Which row each row swaps with, under one turn or mirror:
Z849: [ 22   0 -22 -17   7  -6   3  -9  -8   5  -9   1 -14 -16  -9  -8  -6  -5
  31  -7]
Z748: [  7 -11 -18  -6  -2 -16  19  23 -32   4  13  -2 -20 -11 -16 -23 -32  11
  13  11]
Z477: [-12  16  -4 -26   0  -3   5   7 -21   5   7 -26  -5 -15 -37  17  -5  10
   0  10]
Z863: [  9   6 -13 -12  17 -11   3 -11 -15  16 -10  -8 -15 -24  -9   3  -6 -10
  28  -8]
Z300: [  8   2 -14  -6  21 -14   9   2 -12  21 -19 -14 -20  -9  -3   0   0 -19
  20  -6]
Z763: [ -5  -6  -4 -19  -4 -14  26  25 -21 -14  11  -4 -35 -10 -28  -5 -34  -1
   5  15]
Z589: [  2 -13 -22  -5  -3 -19  18  26 -31  18   9 -11 -13 -18  -4 -11 -26  14
  14  13]
Z881: [  8   0 -13 -12  -4  -2  16   8 -26  23   3 -22 -19 -15   8   1  -8  27
  -2  14]
Z524: [ 13   6 -23 -18   3 -13   1  -5  -8  17  -7 -10 -12 -22 -15  -6  -5  -9
  33  -7]
Z33: [ 18  11  13 -21  -5  -8   8  -4   5   7  -9   9  -1  -3 -11  21  -9  -7
   2   1]
Z862: [-13   4  22  -9  -4  -7  20  15 -23  -7   1 -17 -14  -5  -3   2 -20  -3
  -6  26]
Z328: [ 11 -18  -1 -13 -15 -23  -3  11  -4  -9  -2  18 -22  15 -12   0 -20   9
 -11   5]
Z697: [ -3   4 -28 -29   5 -11  -4   7 -12  19   3 -16 -22 -11 -34  17   8  12
  -2   1]
Z141: [  0   2  -3 -35   0  -6  16   1 -17 -14   4  -7 -44  -5 -37   4  -3  -4
  -3   9]
Z327: [ -3   7  -3 -36   0  -6  13  -5 -13 -10   2  -5 -44  -5 -37   3  -1   0
  -1   6]
Z668: [ -9   3 -13 -29   2  -6   8  -4 -13  -7   2 -15 -48  -2 -33   5   5   2
  -1   8]
Z60: [  7 -15 -19 -13   2 -10  24  25 -35   8   5  -5 -21 -13  -1 -18 -26   8
  11  15]
Z506: [ -7   2 -10 -34   4  -6   6  -7 -13 -11   0 -10 -46   0 -31   5   0   2
  -1   7]
Z478: [  6  -3 -17  -6   1 -10  11  12 -32  24   3 -18 -17  -7  11  -1 -14  25
   5  18]
Z250: [-15 -16 -19   1   4 -29 -16  27 -14   8  -6 -11 -16   8 -19  -4 -14   0
  -4   8]
Z304: [-12   4  19 -14  -4  -6  22  16 -26  -9   3 -18 -18  -3 -10  -1 -26  -2
  -4  27]
Z581: [-14   4  23 -12  -7  -7  24  14 -24  -7   5 -15 -12  -2  -9   3 -18   2
  -5  24]
Z360: [  2  -4 -16  -5   1 -13  17  27 -36   5  10  -5 -16 -15  -6 -20 -26  14
   9  20]
Z362: [ -8  13 -20 -25   0  -6  -1  10 -18  14   9 -21 -13 -13 -39  16   3   8
  -1   4]
Z682: [ 20  15  10 -28  -4  -5  11  -4   0  14  -9   5  -6  -7  -4  24  -7  -3
  -3   8]
Z277: [  4 -22  -8 -10  -4 -25   2  14  -3   0  -6  16 -27  17 -12   3 -19  10
 -17   7]
Z119: [ 14   6 -16 -19  11 -10   3  -2  -9  15  -1  -6 -18 -19  -8  -4   1  -7
  35 -10]
Z693: [  7 -14 -16   0   3 -13  16  22 -27  18  10  -9 -16 -13  -2 -22 -22  14
  12  16]
Z131: [ 19   1  -8 -25 -19  -9  -2  -8  11  -5  -4  10 -12  -6 -23  -3 -19   5
  10  -6]
Z841: [ 13  17  18 -20  -3 -11   8  -5   1   9  -9  10  -2   0 -14  19 -10  -9
   2   8]
Z209: [  5 -17  -1  -8 -12 -25   1  14  -5  -7  -3  19 -25  14 -12   0 -20   9
 -12   5]
Z569: [  5  10   8  -6  -5 -25  -2  14   1   7  -9   6  11   1 -19  15 -25  -9
   2   6]
Z284: [  1 -13 -11  -5   1 -13  15  16 -33  23   4 -10 -12 -18   7 -14 -27  16
   5  11]
Z927: [  7   4  -7   0  22 -19   2   7 -10  16 -22  -9 -23  -8  -1   1  -9 -22
  19   0]
Z84: [-11  -7 -12   2  -1 -28 -16  29 -11  13  -5  -7  -2   6 -21   0 -19  -4
  -4   4]
Z281: [ 18  12   4 -23  -1  -4  16 -13  -4  15  -8  -1 -14  -8   0  25   1   7
  -3  12]
Z229: [  8 -16  -1 -15 -17 -20  -3   4   1 -12  -2  16 -12  12 -16  -3 -18   7
  -4   0]
Z883: [ -8   0 -10 -35   1 -10   5  -6 -13  -8   3 -13 -47   3 -27   6   4   1
  -1   4]
Z108: [  4   6 -27 -30   4  -8   0   3 -13  20   2 -11 -25 -10 -35  17   8  15
  -1   4]
Z544: [  5 -19 -10  -9  -5 -26  -3  17  -2   5  -6  16 -28  18 -10   3 -17   7
 -14   6]
Z428: [ 15  15  15 -22  -2  -7   8  -4   1  10  -7   6  -2  -8  -9  22  -7  -6
   1   8]
Z518: [ 18   4 -20 -23  -1 -10   6  -4  -8   4   0   1 -14 -15 -20 -10  -9  -4
  30 -18]
Z343: [ 15   9 -18 -21   5  -8   3   0  -5   8  -6   1  -6 -18 -11  -6   1  -9
  27 -16]
Z749: [  3  -3 -17   0   0 -13  18  19 -33  19   6 -18 -12  -8   5 -13 -20  19
   0  19]
Z111: [-16 -20 -15   1   4 -28 -11  29 -15   5  -9 -10 -20  12 -14  -7 -15  -1
   0   4]
Z317: [-10  -2  16  -4   6 -16  18  13 -21  -1 -12 -15 -24   4   8  -3 -21 -11
  -2  23]
Z946: [-15  16   7 -25  -7  -4  19  11 -21  -1   8 -29  -5 -14 -27   9 -14   5
  -3  15]
Z999: [ 12  14 -17 -15  15 -14   5  -2 -10  16 -10  -8 -14 -12  -5   3   0 -15
  25 -13]
Z375: [  6 -21 -12  -7  -4 -29   0  12  -5   3  -3  15 -29  15 -17   3 -15   8
 -17  11]
Z988: [ -5  -2   2  -5   0 -26  -8  27  -7  11  -9   0   9   5 -21   9 -25  -5
  -4   3]
Z960: [-11   2  18  -4  -1  -9  20  13 -23 -11  -5 -19 -17  -2  -1  -1 -21  -7
  -4  26]
Z871: [ -2   3  -3 -36   3 -10  20   6 -20 -12   9  -3 -40  -7 -40   5 -13  -2
  -1  14]

Z375 pairs with Z883
Z327 pairs with Z209
Z697 pairs with Z250
Z862 pairs with Z428
Z946 pairs with Z569
Z927 pairs with Z881
Z682 pairs with Z960

